In the data rows, 500 means zero.
What is the hidden score of each row? Scores go from 0 to 40, and 20 is about the middle. The score is a weighted sum of the row's numbers plus the product of two more (or one squared), each taken from its middle value.
[567, 500, 502, 571, 351, 617, 374, 450, 379, 477, 525, 445, 349, 520, 344, 340] -> 18
[654, 392, 543, 568, 474, 501, 343, 405, 716, 375, 708, 581, 308, 587, 276, 413] -> 26
[565, 396, 511, 511, 363, 500, 376, 907, 451, 395, 559, 447, 331, 510, 328, 473] -> 19
[419, 551, 511, 409, 635, 343, 585, 732, 403, 355, 523, 359, 703, 428, 616, 574] -> 24
[610, 421, 502, 474, 417, 567, 360, 542, 486, 430, 588, 481, 318, 539, 313, 409] -> 23
[407, 434, 431, 769, 481, 566, 576, 386, 455, 486, 446, 561, 457, 623, 487, 463] -> 10
[495, 517, 657, 657, 420, 418, 470, 506, 365, 356, 511, 326, 396, 413, 340, 364] -> 10
[644, 395, 524, 578, 450, 502, 336, 414, 757, 366, 700, 584, 295, 579, 285, 419] -> 28
[444, 504, 527, 409, 666, 346, 563, 755, 396, 353, 523, 359, 638, 465, 570, 617] -> 22
[365, 370, 350, 264, 999, 329, 591, 814, 728, 434, 525, 546, 524, 496, 604, 815] -> 14
[395, 776, 425, 321, 472, 508, 654, 384, 499, 711, 414, 464, 925, 295, 717, 429] -> 32
[433, 364, 446, 506, 608, 471, 659, 342, 617, 558, 468, 662, 479, 614, 499, 570] -> 26
[655, 392, 534, 582, 473, 518, 339, 437, 700, 386, 715, 599, 302, 583, 279, 412] -> 26
[508, 418, 455, 392, 446, 555, 454, 509, 440, 604, 433, 609, 486, 557, 594, 453] -> 20
[429, 999, 594, 768, 315, 524, 463, 372, 374, 377, 496, 352, 542, 297, 366, 282] -> 14
[393, 375, 395, 313, 754, 468, 736, 418, 503, 857, 340, 575, 546, 489, 630, 668] -> 16
[455, 446, 472, 736, 443, 564, 503, 395, 439, 449, 481, 555, 475, 650, 481, 456] -> 9
[538, 406, 557, 725, 375, 484, 476, 493, 429, 385, 588, 526, 461, 671, 442, 464] -> 16
[546, 381, 445, 321, 595, 566, 481, 475, 491, 768, 424, 678, 506, 624, 632, 574] -> 14
[586, 393, 591, 682, 382, 481, 417, 471, 457, 375, 652, 528, 386, 688, 365, 423] -> 19
[431, 578, 582, 443, 523, 345, 553, 730, 364, 331, 548, 328, 661, 397, 558, 460] -> 25
[601, 427, 515, 540, 367, 585, 348, 522, 472, 412, 605, 495, 308, 565, 307, 378] -> 22
[557, 440, 574, 593, 423, 521, 400, 447, 387, 414, 482, 476, 368, 575, 379, 356] -> 12
[421, 722, 464, 405, 435, 497, 595, 431, 441, 532, 456, 396, 755, 307, 582, 399] -> 29
[569, 393, 699, 657, 583, 378, 515, 468, 566, 349, 600, 458, 420, 503, 334, 565] -> 12
[478, 638, 492, 494, 372, 536, 438, 421, 409, 460, 526, 394, 403, 353, 345, 299] -> 24
[441, 368, 395, 347, 673, 476, 635, 373, 635, 736, 420, 659, 475, 586, 606, 629] -> 21
[460, 411, 367, 327, 690, 572, 568, 409, 629, 895, 366, 654, 529, 567, 786, 758] -> 14
[420, 999, 579, 647, 420, 482, 596, 330, 377, 439, 413, 363, 851, 306, 498, 378] -> 16
[546, 413, 516, 660, 400, 489, 492, 443, 466, 413, 570, 525, 467, 677, 487, 487] -> 17
[436, 463, 463, 377, 525, 500, 608, 422, 432, 661, 357, 518, 580, 444, 632, 499] -> 19
[652, 361, 639, 686, 438, 434, 351, 532, 586, 342, 811, 504, 314, 593, 263, 398] -> 29
[575, 482, 494, 572, 345, 619, 368, 478, 390, 472, 524, 454, 326, 565, 350, 345] -> 15
[488, 475, 416, 353, 485, 529, 508, 399, 541, 643, 409, 522, 532, 516, 711, 644] -> 34
[431, 385, 403, 303, 714, 497, 659, 439, 529, 882, 339, 586, 522, 503, 711, 707] -> 9
[377, 374, 354, 266, 999, 336, 584, 801, 673, 454, 512, 531, 563, 494, 600, 789] -> 12
[490, 482, 542, 448, 687, 339, 539, 710, 456, 338, 559, 381, 575, 489, 489, 669] -> 24
[610, 404, 539, 599, 343, 555, 348, 784, 428, 389, 639, 467, 312, 539, 286, 380] -> 20
[440, 854, 584, 751, 336, 491, 464, 395, 367, 394, 472, 365, 492, 350, 400, 336] -> 16
[439, 417, 353, 329, 720, 562, 583, 396, 674, 896, 354, 652, 511, 553, 817, 765] -> 12
[491, 527, 476, 389, 504, 529, 539, 425, 431, 563, 417, 450, 582, 442, 597, 500] -> 23
[552, 428, 478, 545, 429, 507, 471, 390, 516, 452, 523, 521, 449, 651, 532, 521] -> 23
[466, 582, 438, 498, 437, 641, 483, 435, 434, 560, 452, 528, 567, 489, 623, 473] -> 18
[420, 385, 414, 302, 740, 485, 701, 418, 494, 884, 333, 567, 558, 496, 665, 692] -> 10
[444, 920, 557, 729, 303, 559, 450, 393, 391, 403, 521, 378, 474, 313, 360, 286] -> 17
[444, 801, 611, 811, 348, 501, 489, 381, 365, 394, 450, 394, 652, 365, 444, 340] -> 16
[483, 372, 431, 515, 583, 537, 588, 344, 713, 589, 507, 722, 474, 656, 553, 569] -> 24
[514, 411, 454, 390, 456, 557, 444, 512, 452, 573, 434, 592, 454, 570, 609, 479] -> 21
[391, 376, 402, 323, 760, 466, 740, 399, 501, 787, 340, 568, 545, 482, 579, 641] -> 20
[434, 518, 511, 399, 642, 352, 555, 735, 393, 357, 529, 359, 652, 452, 609, 602] -> 27
[573, 404, 450, 451, 433, 644, 401, 587, 509, 541, 444, 701, 418, 617, 570, 537] -> 14
[616, 398, 535, 494, 467, 554, 366, 463, 489, 450, 570, 537, 338, 617, 353, 433] -> 18
[431, 372, 353, 367, 552, 623, 521, 573, 514, 830, 381, 747, 439, 606, 699, 566] -> 11
[650, 370, 594, 647, 437, 454, 347, 510, 651, 350, 757, 551, 305, 594, 270, 411] -> 27
[420, 413, 356, 350, 823, 515, 640, 361, 983, 763, 382, 700, 528, 527, 724, 885] -> 23
[482, 366, 397, 266, 733, 553, 589, 461, 591, 999, 367, 715, 544, 549, 747, 772] -> 9
[546, 547, 609, 682, 430, 495, 444, 390, 365, 380, 495, 367, 382, 480, 339, 346] -> 8
[616, 418, 518, 512, 405, 579, 361, 546, 468, 421, 610, 479, 320, 542, 303, 386] -> 23
[431, 428, 342, 341, 815, 556, 629, 366, 721, 912, 356, 638, 519, 544, 803, 770] -> 6
[457, 715, 467, 452, 373, 578, 473, 412, 429, 489, 490, 414, 525, 342, 452, 341] -> 26
[529, 522, 590, 788, 382, 508, 447, 376, 369, 392, 488, 451, 471, 592, 415, 369] -> 14
[591, 431, 507, 565, 335, 586, 356, 685, 447, 405, 584, 476, 307, 531, 307, 372] -> 20
[520, 374, 446, 534, 513, 577, 502, 383, 646, 562, 538, 763, 461, 710, 542, 543] -> 14
[653, 366, 599, 653, 434, 452, 349, 519, 655, 346, 769, 538, 310, 580, 272, 415] -> 29
[518, 525, 525, 503, 415, 502, 408, 400, 425, 429, 527, 392, 368, 464, 356, 386] -> 20
[501, 504, 421, 365, 519, 544, 505, 392, 497, 665, 432, 511, 566, 485, 637, 565] -> 24
[367, 721, 396, 284, 572, 472, 750, 401, 538, 715, 408, 466, 874, 313, 839, 491] -> 28
[497, 456, 450, 389, 440, 562, 483, 472, 437, 597, 440, 583, 540, 499, 607, 437] -> 24
[454, 516, 479, 385, 657, 335, 621, 711, 478, 346, 513, 365, 675, 421, 644, 579] -> 26
[451, 625, 454, 397, 370, 539, 439, 455, 431, 500, 497, 416, 395, 342, 380, 312] -> 26
[519, 385, 441, 311, 683, 508, 593, 425, 729, 751, 403, 654, 569, 534, 677, 861] -> 24
[389, 376, 405, 333, 694, 455, 718, 416, 511, 744, 347, 570, 515, 477, 607, 628] -> 19
[573, 489, 575, 684, 348, 549, 365, 401, 370, 387, 538, 416, 312, 584, 302, 340] -> 14
[408, 435, 462, 365, 583, 478, 674, 417, 447, 669, 334, 509, 592, 433, 639, 557] -> 19
[532, 422, 437, 466, 383, 628, 421, 524, 439, 558, 458, 621, 451, 643, 620, 465] -> 10
[448, 582, 415, 437, 486, 631, 493, 440, 457, 626, 430, 523, 575, 483, 697, 567] -> 22
[655, 393, 549, 604, 465, 501, 343, 420, 688, 371, 718, 567, 306, 580, 271, 408] -> 26
[457, 751, 467, 452, 378, 572, 467, 405, 426, 496, 497, 397, 502, 332, 416, 333] -> 26
[393, 844, 603, 488, 515, 335, 622, 588, 348, 334, 563, 301, 976, 311, 546, 381] -> 19
[630, 383, 566, 510, 522, 517, 376, 455, 600, 425, 637, 587, 342, 589, 323, 480] -> 23
[567, 371, 507, 381, 651, 465, 528, 431, 884, 519, 534, 710, 500, 537, 483, 754] -> 34
[505, 518, 472, 421, 388, 555, 413, 458, 424, 469, 505, 423, 364, 415, 369, 335] -> 23
[659, 365, 599, 684, 452, 449, 353, 531, 654, 348, 779, 541, 310, 578, 268, 407] -> 27
[556, 398, 514, 445, 621, 521, 547, 362, 551, 609, 459, 614, 523, 618, 559, 623] -> 18
[470, 575, 454, 501, 420, 634, 480, 435, 423, 543, 452, 519, 581, 487, 606, 464] -> 20
[594, 377, 819, 866, 413, 413, 405, 624, 395, 330, 668, 442, 353, 567, 279, 405] -> 13
[544, 414, 489, 569, 399, 496, 473, 426, 506, 426, 542, 532, 454, 675, 526, 522] -> 20
[429, 576, 504, 401, 627, 332, 640, 703, 441, 344, 526, 351, 771, 372, 617, 528] -> 25
[433, 534, 508, 399, 684, 355, 574, 710, 389, 359, 536, 357, 693, 442, 592, 577] -> 23
[450, 581, 620, 548, 449, 408, 561, 557, 365, 365, 495, 330, 619, 352, 452, 407] -> 24
[461, 851, 558, 749, 303, 569, 429, 396, 390, 403, 544, 380, 442, 318, 339, 281] -> 19
[638, 366, 629, 698, 410, 439, 348, 529, 571, 340, 810, 503, 304, 605, 269, 399] -> 30
[518, 435, 446, 526, 402, 638, 446, 492, 422, 559, 454, 607, 472, 654, 586, 459] -> 6
[629, 373, 579, 512, 440, 511, 341, 683, 540, 379, 666, 509, 313, 548, 290, 452] -> 25
[441, 999, 646, 919, 329, 499, 475, 350, 349, 368, 502, 334, 541, 301, 335, 273] -> 10
[553, 440, 514, 483, 483, 506, 450, 373, 478, 468, 510, 496, 442, 605, 464, 485] -> 21
[409, 359, 389, 365, 757, 460, 729, 339, 702, 715, 427, 678, 496, 589, 562, 636] -> 35
[392, 659, 402, 287, 469, 529, 672, 406, 544, 856, 387, 509, 894, 315, 833, 485] -> 34
[505, 539, 619, 668, 381, 475, 418, 404, 368, 380, 493, 392, 382, 433, 329, 301] -> 10
[363, 744, 397, 285, 546, 474, 755, 389, 545, 745, 400, 471, 966, 294, 832, 476] -> 32
[519, 372, 428, 301, 646, 559, 502, 488, 542, 817, 408, 716, 486, 596, 711, 652] -> 17
[408, 475, 463, 690, 577, 522, 660, 364, 431, 535, 385, 485, 523, 551, 539, 544] -> 12
[457, 556, 447, 347, 503, 530, 566, 419, 459, 640, 403, 482, 643, 407, 681, 499] -> 25
[604, 398, 782, 907, 400, 435, 398, 556, 371, 334, 671, 420, 340, 587, 272, 363] -> 12
[583, 398, 516, 516, 353, 529, 357, 909, 429, 402, 560, 456, 324, 523, 318, 449] -> 17
[520, 417, 430, 448, 396, 625, 432, 530, 435, 577, 455, 648, 465, 621, 608, 461] -> 11
[450, 758, 659, 800, 343, 447, 453, 371, 356, 358, 511, 341, 411, 327, 306, 264] -> 9
[463, 523, 598, 523, 459, 408, 568, 621, 378, 380, 474, 343, 562, 377, 463, 438] -> 22
[439, 539, 398, 405, 559, 616, 506, 477, 468, 650, 428, 520, 544, 516, 732, 646] -> 21
[555, 397, 554, 483, 536, 516, 512, 374, 505, 530, 466, 602, 506, 656, 531, 553] -> 19
[490, 357, 439, 321, 834, 414, 664, 459, 999, 603, 495, 752, 566, 492, 554, 920] -> 39
[609, 412, 531, 500, 436, 566, 371, 453, 443, 450, 552, 497, 338, 615, 347, 398] -> 16
[524, 426, 455, 449, 409, 450, 394, 853, 483, 377, 562, 412, 332, 499, 358, 510] -> 17
[617, 378, 571, 634, 336, 523, 340, 919, 434, 369, 686, 477, 306, 560, 278, 398] -> 16
[644, 360, 620, 674, 417, 433, 352, 546, 638, 341, 778, 529, 305, 598, 271, 414] -> 28
[424, 761, 441, 350, 420, 527, 498, 408, 443, 548, 486, 404, 514, 297, 438, 334] -> 28
[480, 600, 599, 739, 384, 493, 505, 376, 372, 421, 438, 433, 592, 450, 461, 374] -> 16
[545, 449, 543, 638, 372, 575, 432, 418, 407, 417, 485, 543, 439, 680, 496, 430] -> 12
[560, 404, 497, 483, 390, 488, 393, 832, 452, 393, 563, 436, 336, 500, 339, 487] -> 20
[390, 435, 441, 392, 607, 472, 716, 408, 436, 692, 328, 502, 570, 429, 605, 568] -> 19
[541, 509, 545, 644, 361, 586, 424, 418, 370, 437, 485, 494, 445, 577, 439, 385] -> 16
[515, 436, 448, 391, 442, 427, 391, 874, 481, 365, 581, 399, 345, 478, 368, 521] -> 18
[453, 369, 468, 351, 689, 465, 575, 425, 498, 632, 411, 640, 503, 546, 569, 538] -> 13
[497, 514, 581, 667, 424, 494, 513, 388, 392, 437, 422, 451, 534, 508, 492, 413] -> 16
[587, 407, 470, 490, 400, 642, 377, 582, 488, 494, 479, 647, 388, 615, 483, 502] -> 15
[456, 503, 494, 380, 708, 333, 635, 680, 470, 348, 521, 362, 739, 417, 624, 578] -> 25
[481, 427, 418, 373, 563, 466, 653, 469, 545, 654, 401, 484, 610, 521, 813, 740] -> 35
[440, 370, 369, 358, 506, 611, 507, 578, 513, 806, 380, 758, 448, 626, 711, 574] -> 10
[518, 547, 619, 690, 388, 494, 424, 407, 377, 365, 482, 372, 379, 458, 346, 343] -> 11
[512, 560, 610, 803, 372, 502, 462, 372, 365, 389, 484, 441, 505, 542, 422, 365] -> 16
[490, 380, 409, 313, 741, 458, 651, 373, 880, 746, 418, 658, 535, 562, 728, 894] -> 25
[489, 355, 442, 319, 872, 403, 693, 436, 999, 625, 488, 738, 563, 493, 557, 929] -> 37
[625, 371, 568, 507, 436, 504, 355, 758, 513, 389, 635, 501, 319, 538, 301, 481] -> 24
[366, 721, 398, 301, 470, 508, 740, 382, 558, 867, 374, 503, 918, 293, 830, 481] -> 38
[448, 360, 425, 291, 999, 356, 645, 562, 929, 527, 532, 650, 559, 498, 564, 909] -> 23
[662, 379, 571, 641, 452, 476, 345, 455, 668, 353, 755, 551, 304, 575, 267, 405] -> 27
[384, 949, 610, 510, 495, 334, 643, 568, 349, 330, 573, 294, 999, 291, 541, 366] -> 14
[545, 434, 494, 504, 450, 495, 470, 373, 513, 472, 501, 528, 466, 650, 535, 536] -> 24
[539, 499, 493, 570, 339, 610, 391, 475, 399, 480, 500, 488, 381, 532, 410, 368] -> 17
[488, 429, 446, 392, 424, 551, 446, 530, 442, 594, 425, 597, 483, 536, 608, 449] -> 21
[586, 429, 469, 454, 414, 520, 376, 632, 502, 403, 541, 429, 322, 484, 326, 462] -> 23
[452, 498, 523, 413, 656, 347, 551, 814, 412, 345, 512, 365, 581, 466, 567, 636] -> 21
[503, 561, 561, 698, 368, 553, 464, 412, 365, 437, 460, 465, 521, 515, 474, 374] -> 17
[458, 617, 449, 485, 419, 620, 492, 420, 423, 570, 451, 507, 618, 452, 627, 454] -> 22
[392, 438, 436, 761, 541, 536, 660, 361, 455, 525, 417, 536, 494, 604, 510, 495] -> 13
[467, 394, 389, 346, 832, 474, 635, 333, 999, 710, 435, 699, 531, 560, 687, 846] -> 23
[627, 370, 596, 637, 353, 508, 336, 885, 446, 360, 730, 488, 310, 558, 272, 403] -> 20
[550, 442, 458, 497, 383, 640, 418, 502, 416, 545, 476, 583, 456, 625, 568, 448] -> 12
[457, 699, 521, 566, 386, 514, 473, 398, 408, 446, 439, 409, 565, 398, 498, 417] -> 23
[580, 465, 495, 553, 346, 629, 355, 494, 395, 451, 528, 454, 322, 564, 337, 354] -> 17
[486, 592, 563, 716, 347, 545, 451, 420, 371, 416, 455, 453, 512, 476, 477, 372] -> 20
[551, 457, 462, 509, 362, 630, 405, 503, 415, 533, 480, 565, 436, 622, 534, 429] -> 11
[398, 626, 398, 286, 497, 528, 692, 393, 563, 915, 383, 530, 874, 322, 830, 524] -> 35
[508, 449, 442, 401, 463, 409, 377, 932, 461, 352, 637, 387, 342, 494, 359, 494] -> 11
[493, 535, 663, 661, 426, 422, 482, 492, 356, 356, 517, 322, 426, 399, 343, 358] -> 11
[452, 541, 595, 500, 491, 411, 621, 572, 380, 401, 458, 357, 693, 362, 519, 439] -> 24
[532, 446, 532, 668, 387, 552, 445, 400, 410, 420, 497, 545, 457, 675, 488, 431] -> 14
[489, 541, 648, 682, 412, 424, 502, 486, 356, 361, 505, 334, 443, 415, 377, 373] -> 15
[588, 370, 545, 443, 600, 467, 462, 477, 746, 456, 583, 629, 420, 548, 405, 646] -> 28
[410, 694, 425, 333, 475, 544, 649, 389, 499, 707, 401, 485, 865, 332, 765, 478] -> 30
[464, 546, 432, 340, 496, 554, 544, 433, 463, 636, 405, 495, 611, 410, 688, 506] -> 27
[504, 387, 404, 360, 566, 640, 486, 554, 505, 779, 388, 719, 480, 587, 671, 600] -> 15
[608, 422, 514, 540, 378, 580, 348, 514, 465, 430, 593, 504, 311, 585, 313, 384] -> 20
[540, 385, 526, 437, 543, 516, 467, 448, 440, 523, 447, 619, 470, 620, 529, 460] -> 16
[407, 365, 398, 273, 999, 327, 606, 643, 859, 453, 587, 606, 564, 504, 563, 876] -> 24
[649, 364, 609, 663, 433, 444, 358, 525, 623, 349, 769, 523, 310, 606, 272, 411] -> 27
[461, 454, 458, 370, 452, 530, 523, 463, 440, 615, 392, 560, 558, 472, 645, 468] -> 25
[542, 431, 445, 479, 395, 648, 427, 512, 425, 580, 458, 616, 470, 650, 607, 475] -> 8
[423, 361, 391, 336, 733, 466, 691, 357, 657, 759, 416, 677, 493, 587, 584, 633] -> 27
[456, 517, 478, 379, 623, 343, 613, 739, 474, 346, 535, 364, 674, 415, 610, 573] -> 24
[562, 407, 610, 618, 525, 490, 482, 361, 455, 434, 495, 543, 481, 645, 463, 471] -> 16
[515, 620, 632, 747, 390, 488, 446, 375, 359, 370, 495, 353, 396, 425, 326, 300] -> 7
[388, 801, 574, 482, 609, 337, 677, 615, 366, 341, 550, 308, 999, 311, 564, 423] -> 18
[528, 409, 543, 688, 367, 484, 473, 491, 447, 391, 563, 534, 459, 676, 472, 481] -> 16
[538, 398, 550, 712, 369, 480, 471, 498, 460, 389, 586, 544, 444, 690, 462, 473] -> 15
[509, 490, 503, 602, 367, 603, 438, 456, 391, 474, 454, 541, 474, 595, 545, 420] -> 15
[452, 509, 471, 382, 606, 349, 606, 619, 482, 363, 503, 375, 649, 436, 669, 593] -> 36
[642, 384, 554, 528, 449, 538, 334, 559, 592, 389, 674, 558, 306, 553, 284, 432] -> 26
[547, 418, 459, 442, 412, 464, 408, 773, 505, 400, 532, 409, 331, 486, 359, 515] -> 21
[418, 366, 426, 339, 696, 467, 605, 428, 540, 652, 404, 657, 487, 508, 561, 567] -> 16
[457, 372, 389, 273, 769, 527, 646, 438, 562, 999, 353, 640, 547, 540, 738, 769] -> 6
[396, 755, 413, 314, 492, 519, 675, 376, 504, 800, 406, 481, 981, 295, 730, 435] -> 37
[477, 454, 457, 381, 580, 384, 613, 573, 525, 421, 465, 420, 636, 476, 689, 677] -> 38
